128 stands for zero in the data rows.
Here are some points, each followed by its number:
[115 109 104 102  99  99 103 106 105 115 130 155 184 194 184 164 140 120
 117 117] 0
[119 127 143 167 184 190 183 164 152 135 124 116 111 109 106 107 105 103
 106 114] 1
[114 108 108 111 123 145 168 191 195 185 163 144 127 117 115 107 106 105
 108 113] 2
[113 114 114 117 121 125 133 142 153 160 160 149 139 132 124 119 115 112
 110 115] 3
[112 109 104 101 102 102  98 103 102 109 116 129 128 133 141 153 165 167
 158 149] 4
[113 109 104 112 120 141 172 186 196 185 167 145 127 118 109 109 107 106
 108 116] 5
[114 107 104 100  99 102  97 104 106 111 127 150 154 138 127 127 133 151
 162 156] 6
[169 190 195 187 169 154 139 129 124 114 110 110 106 105 108 108 107 104
 105 111] 7
[150 171 193 197 182 166 150 131 121 115 108 106 108 105 106 107 105 106
 106 110] 8
[181 197 194 181 165 150 140 128 121 113 109 107 108 107 107 105 102 107
 107 114] 9
[119 115 116 115 116 113 110 106 104 104 106 114 129 142 153 151 145 139
 140 140] 10
[115 109 105 104 102 101 103 102 104 109 113 120 137 145 150 161 168 164
 154 143] 11
[113 107 106 103 102 100 101 101 100 101 105 106 108 110 114 132 157 175
 180 170] 12
[161 182 193 195 174 160 145 130 121 117 111 108 109 110 108 108 105 103
 108 113] 13
[126 123 116 115 110 107 103 105 107 123 139 142 132 125 126 132 130 131
 131 128] 14
[111 110 102 101 102 113 129 145 138 123 113 115 121 124 126 125 136 147
 160 159] 15
[193 202 192 169 159 144 136 128 117 111 107 106 108 112 107 107 107 104
 110 114] 16
[152 175 189 189 181 166 149 140 128 119 116 111 108 108 105 108 105 108
 107 115] 17
[115 108 105 104 101 106 117 127 151 174 195 192 177 153 130 119 110 106
 105 114] 18
[112 108 103 101  99 100 102 103 105 102 107 117 135 152 166 174 171 158
 143 131] 19
[111 109 104  99 103 106 121 144 148 133 118 115 122 123 126 130 134 150
 162 159] 20
[112 112 113 122 142 162 185 188 179 167 146 131 118 117 108 108 105 105
 109 114] 21
[118 119 119 121 129 135 148 158 166 159 143 136 129 123 119 113 108 108
 108 115] 22
[112 107 103 101 105 104 103 116 130 146 149 143 132 131 135 150 157 155
 146 129] 23
[113 115 114 117 117 111 112 106 103 107 112 121 138 150 152 150 139 136
 132 136] 24
[113 107 105  99 101 103 103 103 101 101 107 105 107 116 118 138 158 174
 173 169] 25
[113 108 102 104 104 100 105 107 119 131 145 160 174 177 167 156 138 117
 115 115] 26
[112 108 102 106  99 103 101 114 120 130 138 142 153 163 169 165 152 130
 123 121] 27
[123 120 117 123 122 120 123 132 146 152 146 142 133 133 128 121 119 110
 110 114] 28
[114 108 103 101  97 104 104 113 132 149 159 161 156 159 163 156 142 126
 116 119] 29
New points follow, each followed by the number of its nearest point above, looking only along the 3 directions in which the numbered points spread most.
[115 112 113 118 120 121 124 122 132 143 152 155 149 142 134 132 121 115
 111 116] 28
[113 109 104 104 101 101 102 102 102 104 111 122 139 158 175 178 170 155
 138 130] 19
[114 108 106 103 100 103 101 102 104 115 131 151 153 137 122 123 128 142
 160 159] 6
[125 123 121 118 116 110 106 106 117 135 150 141 130 128 129 132 128 125
 126 124] 14
[127 121 116 115 110 105 105 104 107 116 137 147 140 129 123 128 126 130
 131 132] 14
[119 124 137 149 146 143 137 133 129 126 125 123 126 135 145 153 148 138
 128 123] 14
[113 111 116 125 144 171 191 194 183 163 138 126 119 109 110 109 109 106
 110 114] 21
[116 114 122 135 159 179 187 188 174 157 140 130 115 110 112 109 107 107
 106 112] 21
[119 123 134 149 149 141 135 134 130 131 122 121 130 138 144 152 150 137
 130 123] 14
[116 120 132 143 147 141 139 131 130 130 129 126 126 136 146 152 148 142
 128 126] 14
[128 126 124 124 134 143 148 133 121 118 123 123 121 127 124 116 112 111
 106 111] 28
[116 105 103  98 103 100 100 103 101 105 108 125 142 163 174 170 164 152
 136 132] 19
[130 126 123 119 130 145 148 139 120 118 118 122 126 126 125 121 114 112
 110 116] 28
[127 124 118 111 108 105 102 103 106 117 137 148 140 126 121 127 131 128
 128 133] 14
[125 124 119 114 107 104 103 106 109 115 136 146 140 129 122 124 127 129
 131 131] 14
[116 106 106 102 102 101 102  97 105 112 132 153 153 135 123 123 134 147
 160 158] 6
[116 117 112 118 116 113 108 102 105 106 103 111 121 139 150 153 148 139
 141 140] 10
[113 108 107 111 115 126 135 148 160 171 166 158 147 135 125 120 110 109
 109 113] 3
[164 164 162 149 134 125 117 112 116 122 133 141 153 153 151 145 134 123
 116 117] 14
